Rotation paths and how fast each direction turns (degrees each step)
Each turn is a multiple of 5 degrees from 10 to 175, or 0.
Each row of a path follows its step; steps can be skipped.
Rotation 1:
step 0: [-10   0   7  -6 -39 -36  14 -23 -29   4 -38  15 -44  -2  -1  16  40 -58
  -1   9  10   2  20 -26 -34]
step 1: [ 17 -31  -4 -31  35  17   2 -16 -64 -46  -4  35  27  -8 -41   3 -16  -3
   1  11  12  -9  24 -13  28]
step 2: [ 44  -5 -50  21 -14  44   9 -36  12  10  -9 -12 -44 -21 -13  -6 -32 -26
   8 -11  10   5  33   5 -41]
step 3: [ -5  -7   0  -8  -2 -10  37 -16 -52  52  10  -5  35  29 -37 -19  12  -8
  24 -46 -21  24  25   1  11]
step 4: [  4 -22  -7  10  -4  28  40 -57  23 -30  14  17  18  -3  31  32  15   0
 -37 -30 -27 -33  24  14  -4]
step 5: [ 20   1  38  11 -15   2  10 -18   8  30  13  61 -16 -24 -34   3 -25 -11
  19 -25 -38  27 -41 -28  -3]
step 6: [-28  28   7  36  -7 -49 -10 -41 -16 -44  27  -7  15   6 -33  17 -27  14
  -2 -38  16 -26  14  16 -27]
step 7: [ 20  19 -11  25  38 -14  75  25   0   1  -3  26 -16  14   0  51 -16 -25
 -18   3  16  23 -16 -10  -5]
step 8: [ 24  67  26 -17 -23  10  19 -35  -2 -30  23  16  24   3   3 -25  12  -4
  40   7  37   1  17 -35  -2]
step 9: [-11 -13 -10  28 -25  32  31 -23 -62 -33   4 -38 -43  10   4  33  -7   1
  14   3   2  11 -39 -13  16]
step 10: [ 37 -13 -65   1 -38 -25   3 -10   3 -13 -24  29  50  17 -15  10  15  -8
  19   2   4  17 -12 -42 -15]
step 11: [ 36 -37  11  26  22   4   2 -21 -58 -13  27  23 -11   4  36 -39  17 -24
  17 -12  18 -15 -10  22 -37]
[ -2   3  -5   3  -8   8 -17 -10  -5 -12  -1  -5  -4 -23  -8   0 -22   4
   1   6 -13   9  -7  -8  15] -> 95
[ -5  -1   3  -5  23  -1  10 -10   4   3 -15  -8   5  -8 -14  -2  10   8
  10  10 -10  10 -15  -4 -14] -> 160
[  3  -8  18  10   8  -6  -2  -8  17  17   5  -5  13 -11   4   5  -9   2
  -6 -24 -10  -3   1   6   4] -> 40
[ 14  -2   7  -5  10  -3   4   2 -19  14  11  -3  -8  11  -1   1 -10 -11
  -4  11 -12  -5 -20  10  12] -> 175
[  5  22 -14   6  25   0   1   1  -5  11   5  -3  -4 -12  -2  -3  -3   0
   0  -1  18   6  16   9   8] -> 70
[  9  -2  10  -9   0  18  -4   2  10   2  17   2 -18  -6  -6 -11  -4   7
  21  -7  11 -10  -8  -1 -11] -> 115
Rotation 2:
step 0: [-23  -1  -6 -28  30  12   5  14  22  11   8  15  29  21  41  -8 -49   2
 -20  17 -14  29 -27  37 -23]
step 1: [ -8  -7   9   0  16  52  -3 -46  48  10 -33 -15  -6  19  -1   6  49  26
  -6 -18   8  14  -7   3  15]
step 2: [ -3   8  20 -50  21 -24 -21   3  17 -19   5  27   4 -10 -13  13 -24 -20
  10  -1  36  37 -35 -12  42]
step 3: [-20 -23 -33  22   9  -1   5  -9   7   9  21  -6  17  55   3  28 -22  52
 -27 -25  25  10   5 -22   6]
step 4: [-17 -14   0 -22  -8 -27 -31   7  16 -25   7 -45 -39  -5 -28  38  46   7
  22   5  20  -8   1  17  23]
step 5: [ -9   0  -6 -38  14 -22  -3  21  19  -8  62  -7   6  20  16  -6 -55   5
   2   1  -1  -6 -14  23 -41]
step 6: [ 14 -15 -24  -8  18  40 -11 -21  33   0  -5 -16 -16  13 -22   3  49  37
 -19 -17 -15 -11  13   9 -46]
step 7: [ 14  26  12 -78   6  11 -21  19   3 -13  17  29   9 -34 -21  13  10  -9
   7   2  -5   4 -38   6  15]
step 8: [ -6  12 -38   5  19  50  12  -8  -5  16  13 -10  31   8   4  32 -44  35
 -27 -28  -9  12 -16 -28 -10]
step 9: [ -5 -25  -2   3   6  28 -25  25  -4 -18 -22 -39 -18 -31 -16  37  42  18
  24  12   9  25 -21  -5  33]
step 10: [ -3  -6  22 -22   4  -7 -13  25   4   3  33 -28  46  15  38  17 -49  -8
  14  30  18  16 -30   5 -10]
step 11: [ -8 -24 -20  18  21  16  -8 -28  33   1 -36 -38  -3  35   7  19  27  20
 -33  19   1  24   8  24 -34]
[ 16  -4   6  -8 -14  10  13 -10  24 -11   3  14  -4   0   3  -1   3 -10
 -14   2 -10   9   1   5  -5] -> 65
[-20  -6  16 -15  -1   3  13   1  -6   3  13   4   3   0  -5 -11  -9  13
  -5  22  -6   3   7 -13   1] -> 145
[  1 -12  -8   4  -6  12  10  -4   0   0   3   8  13 -15 -13  11 -10  -1
  10 -11  15  11   7  -7  21] -> 60
[  3  17  19 -11 -12 -10  -7 -15   0  -4   7 -20  16  -6  -9  -3  -6 -12
   4  -7   0   0  -6   0   4] -> 135
[ -7  10   9   4   4   4   2  14 -11 -20  18  16  14   9  15   0   2  -2
   3 -12   3   8   1  12  -1] -> 145
[  1   9   0   3   0   2 -19 -13   6 -14   7  13  -5 -15   9   6   3   4
  13  23   4 -14   1  -1  10] -> 140
[ 12   3 -13 -10  -5   5   1   9  -9  -5  20   1  -6 -13 -17   2   2   7
   2 -10 -11 -18   6  -2 -16] -> 35
[  2  -3  14  -4   0   6   2   0   0   4  -9  -1  -1 -12   0  -3  -9  11
  -5   1  24  -8   9  28 -14] -> 65
